In the rows, zero is written as 128.
Each path below is one point turned by a fixed rotation once a step. After each direction that follows a path, write how fast that rotation turns it, in degrees per step (0 if it stays still).
Each turn is a multiple of 5 degrees from 10 to 175, or 0.
Each row of a path follows its step; steps can be skipped.
path 1
step 0: [140 130 144 120 112 122 132 133 128 132 131 133 134 132 132 118 131 127
 140 132 133 126 117 139 124 143 126 131 124 140 121 138 126 126 128 119]
step 1: [141 135 142 136 119 117 125 119 138 118 134 132 136 126 121 127 130 127
 128 123 135 126 136 121 132 124 138 126 133 130 106 128 124 130 127 126]
step 2: [129 136 131 135 123 115 123 136 130 117 130 123 112 120 129 122 129 125
 117 127 120 137 123 119 129 134 132 130 143 121 129 113 129 139 135 121]
step 3: [131 126 132 135 118 125 123 137 120 142 123 135 130 120 140 128 135 122
 131 128 123 124 119 123 122 142 126 145 132 141 136 123 134 132 134 123]
step 6: [146 120 123 129 117 108 119 138 126 132 123 123 125 124 134 135 145 125
 131 133 125 133 135 125 128 137 129 126 131 131 133 122 124 140 129 133]
step 9: [134 127 122 134 115 110 133 117 121 132 128 127 129 135 120 134 133 114
 137 131 130 126 141 116 132 133 133 134 133 122 117 119 135 134 122 122]
step 10: [124 146 120 129 125 120 113 132 122 134 123 133 119 118 127 136 128 134
 117 138 132 126 139 122 134 132 128 132 139 131 135 118 122 136 119 126]
step 11: [127 131 122 127 128 134 126 143 122 133 123 132 130 117 131 117 126 125
 127 126 134 118 131 143 132 147 125 124 137 145 135 131 142 132 132 127]
step 13: [137 142 126 122 120 111 122 136 129 125 134 134 129 128 116 123 127 135
 131 135 136 126 128 119 142 128 129 123 136 112 118 127 118 128 121 125]
step 15: [121 136 130 141 121 129 127 115 114 133 136 137 120 120 139 130 137 125
 138 121 130 125 122 137 136 138 128 133 135 141 122 133 132 132 138 119]
step 17: [141 133 132 134 123 123 130 140 132 127 139 125 133 128 117 127 125 127
 126 134 126 117 141 120 119 145 136 128 136 127 117 114 132 133 123 133]
[130 127 127 128 129 123 125 131 130 127 129 128 122 123 127 133 129 125
 127 131 126 129 134 129 125 123 129 125 131 127 125 128 129 126 126 126] : 90
[128 124 127 130 132 125 128 129 123 125 132 131 128 127 130 126 129 130
 127 130 131 124 125 128 127 126 126 127 123 132 130 128 133 123 128 123] : 90
[131 131 132 132 132 125 130 129 126 124 125 128 131 133 125 129 132 128
 128 128 126 126 128 130 130 125 126 128 127 121 128 123 130 132 126 128] : 95
[123 130 126 126 130 124 123 128 131 129 130 126 132 128 132 125 126 123
 122 125 127 126 125 131 128 131 131 125 126 124 127 127 128 127 124 127] : 125
[130 125 125 135 128 127 127 123 130 129 131 126 133 128 131 133 133 127
 131 125 129 125 133 128 125 129 130 128 125 131 125 128 127 129 128 132] : 130
[123 132 126 127 129 125 131 126 125 127 123 127 127 127 126 134 128 123
 130 130 127 124 122 125 128 128 128 132 129 129 127 129 128 123 130 131] : 65
